In the rows, zero is written as 128.
M: a few groups of rows, each row roughly a mix of its group's hidden directions
M (106 x 10)
[[136 134 105 149  87 144 131  83 181  88]
 [178 124 164 130 155 112  98 169  88 106]
 [123 112 116 150 118 170  67  75 132 115]
 [150 142  85 124 114 159 124  97 172  75]
 [125 134  65 128 106 163 149  96 160  94]
 [102  88 117 121 125 131  81  65 120 103]
 [151 137 166 165 107  96  67 146 137 149]
 [161 127 166 111 148 107  97 189 104 106]
 [132 136  71 126  87 151  82  89 128 143]
 [166 105  93 119 124 101 129  55 137 130]
 [109  78 151 147  92  81 155  93 119 118]
 [132 140 151 152 182 129 130 194 157 127]
 [ 94 116 187 119 119 114 188 138 108 141]
 [119 127 125 164 125 197  74 120 143 132]
 [128 104 101 104 157 118 205 135 129 151]
 [124 160 161 145 162 121 133 202 136 115]
 [186 103 167 119 160 113 115 161  95 110]
 [141 129 180 121 171 100  98 159  97 160]
 [137 133 127 135  82 130 114  46 111 128]
 [ 96  79 144 135 139  71 155 104  97 133]
 [ 73 123  91 132 134 135 140  75 158  95]
 [157 190 110 130 130 184 114 135 160 131]
 [122 115  95 124  89 139  92  57 122 134]
 [ 83 135 200 145 138  91 148 132 125 129]
 [ 85 134 164 126 126 134 165 190 127 160]
 [106 137 182 139 130 117 186 162 133 162]
 [ 92  91 138 129 124 101 189  90 102 127]
 [131 128 162 148 164  85 129 138  83 179]
 [ 93 114  87 135 106 113 149  84 177 156]
 [159 188 122 147 130 163 114 112 177 111]
 [103 108 142 160 137  56 144 143  92 137]
 [171 169 130 123  94 170 109 178 135 131]
 [118 121  72 150 103 103 113  89 169 158]
 [158 179 121 126 130 174  86 163 154 138]
 [163 172 107 120 136 182  88 150 150 142]
 [125 103  87  84 135 137 197 117 129 139]
 [178 116 156 138 170 129 186 149 143 127]
 [151 149 158 168 136 113  58 155 120 118]
 [130 138 185 154 169 140 149 182 136 114]
 [125 144 176 159 142 125  63 149 155 113]
 [116 126  73 134  96 121 141 101 168 179]
 [106 103  81  95 156 119 190 118 136 117]
 [111 111 130 139 110 137  79  54 120 108]
 [137 150 171 154 132 156  58 137 138 106]
 [106 126  88 165 104  94 148  89 148 172]
 [ 80 139 149 101 124 115 138 194  97 112]
 [ 88 126 116 137  98 153 142  72 174 152]
 [128 175  98 136 105 186 110 154 162 144]
 [105 110  98 115 154 123 207 110 131 140]
 [120 142 165 129 166  99 159 194 135 120]
 [104  89 168 135 121  83 167  87 117 110]
 [ 76 122 169 120 134 134 157 189 119 142]
 [153 154 169 136 142 134  88 178  90 103]
 [148 142 184 164 119 111  70 145 109 120]
 [121 122  89 105 168 159 193 116 113 115]
 [139 132 160 152 150 188 143 185 137 128]
 [110 120 153 117 172 114 155 201 134 121]
 [ 87  77 101 145 125  80 152 108 101 138]
 [103 112  80  99 135 111 199 122 124 136]
 [119 103 178 124 160  93 109 137  93 176]
 [175 164 118 120 107 183  93 146 155 128]
 [126 162 152 137 155 120 143 209 135 124]
 [178 139 112 150 121 135  94  65 128 101]
 [108 141  86 114  73 112  97  81 116 147]
 [157 178 103 128 123 184 100 156 146 148]
 [103 110  78 110 117 142 173  81 159 143]
 [154 178 140 105 119 196 124 143 154 126]
 [136 123  72  91 148 157 186 131 113 132]
 [121 124  92 117  87 106 110  57 126 150]
 [ 89 111 156 117 172 107 139 191 134 118]
 [133 121  74  97 156 160 181 120 106 113]
 [156 166  91 116 124 184  97 162 141 143]
 [129 150 165 130 152 108 172 196 128 127]
 [134 101  83  93 133 136 196 106 113 137]
 [159 179 119 125 130 179  90 144 166 129]
 [ 87 107 190 117 165 115 116 107 132 162]
 [188 161 110 140 104 162  87 147 140 146]
 [171 111 164 127 151  95  88 163 103  99]
 [171 144 160 126 158 145 104 177  85 108]
 [122 142 180 136 164  98 126 161  93 171]
 [105 128 179 124 158  92 174 172 127 126]
 [123 129  66 139  94 158 145  94 163 101]
 [105  96 118 131 138  74 175 131  79 116]
 [ 92 153 170 129 101 108 177 157 117 164]
 [153 176  85 135 122 172 100 166 144 140]
 [113 107  90 100 161 158 175  94 129  93]
 [144 154 177 162  98 122  70 147 114 139]
 [117 154 160 176 109 107  70 138 153 148]
 [129 160 129 180 106  91  73 145 128 149]
 [107 138  62 151  98 138 134 120 167  91]
 [106 135 145 140 144 148 154 198 152 168]
 [100 120 159 105 150  82 177 174 121 131]
 [ 88 131 102 147 110 153 143  66 167 143]
 [119 137 170 111 168 121  87 179 114 162]
 [124 104  94  87 163 145 193 120 124 115]
 [ 97  76 149 134 142  81 137  76 129 119]
 [118  77 156 128 132  70 155 104  93 120]
 [104 146  83 144  92 149 118  91 170 163]
 [131 132 154 135 178 133 143 203 139 113]
 [113 107 143 138 161  64 160 128  81 130]
 [ 98 122  84 136  92 120 158  83 157 165]
 [136 187 124 133 135 164  91 175 158 134]
 [157 170 111 121 118 176  86 169 152 130]
 [130  85  95  91 139 104 193 115 130 136]
 [170 134 152 124 152 152  81 154  93  86]
 [140 147  56 151 103 153 135 105 158 106]]
which group is each row in? (one row of each group first)
[ 91 106 140 143 145  65 170 126  95 120] => U
[119 106  81 131 104 115 145  83 173 167] => P
[181 104  90 102 122 110 163  80 127 133] => K

[134 141 171 132 180  79 106 164 106 130] => U
[105 145 181 147 141 109 114 165 113 184] => U
[146 140 197 160 125 139  74 137 132 125] => P
[134 136 162 129 159 122 179 195 135 133] => K
[144 184  99 135 126 172 100 169 153 137] => U
[125 134  60 115 102 173 142 116 154  98] => U
[133 150 163 157 117 125  50 141 132 106] => P
[124  92  98 130 115 143  97  54 140 141] => K
[103 112 108 101 135 139 209 106 115 132] => P
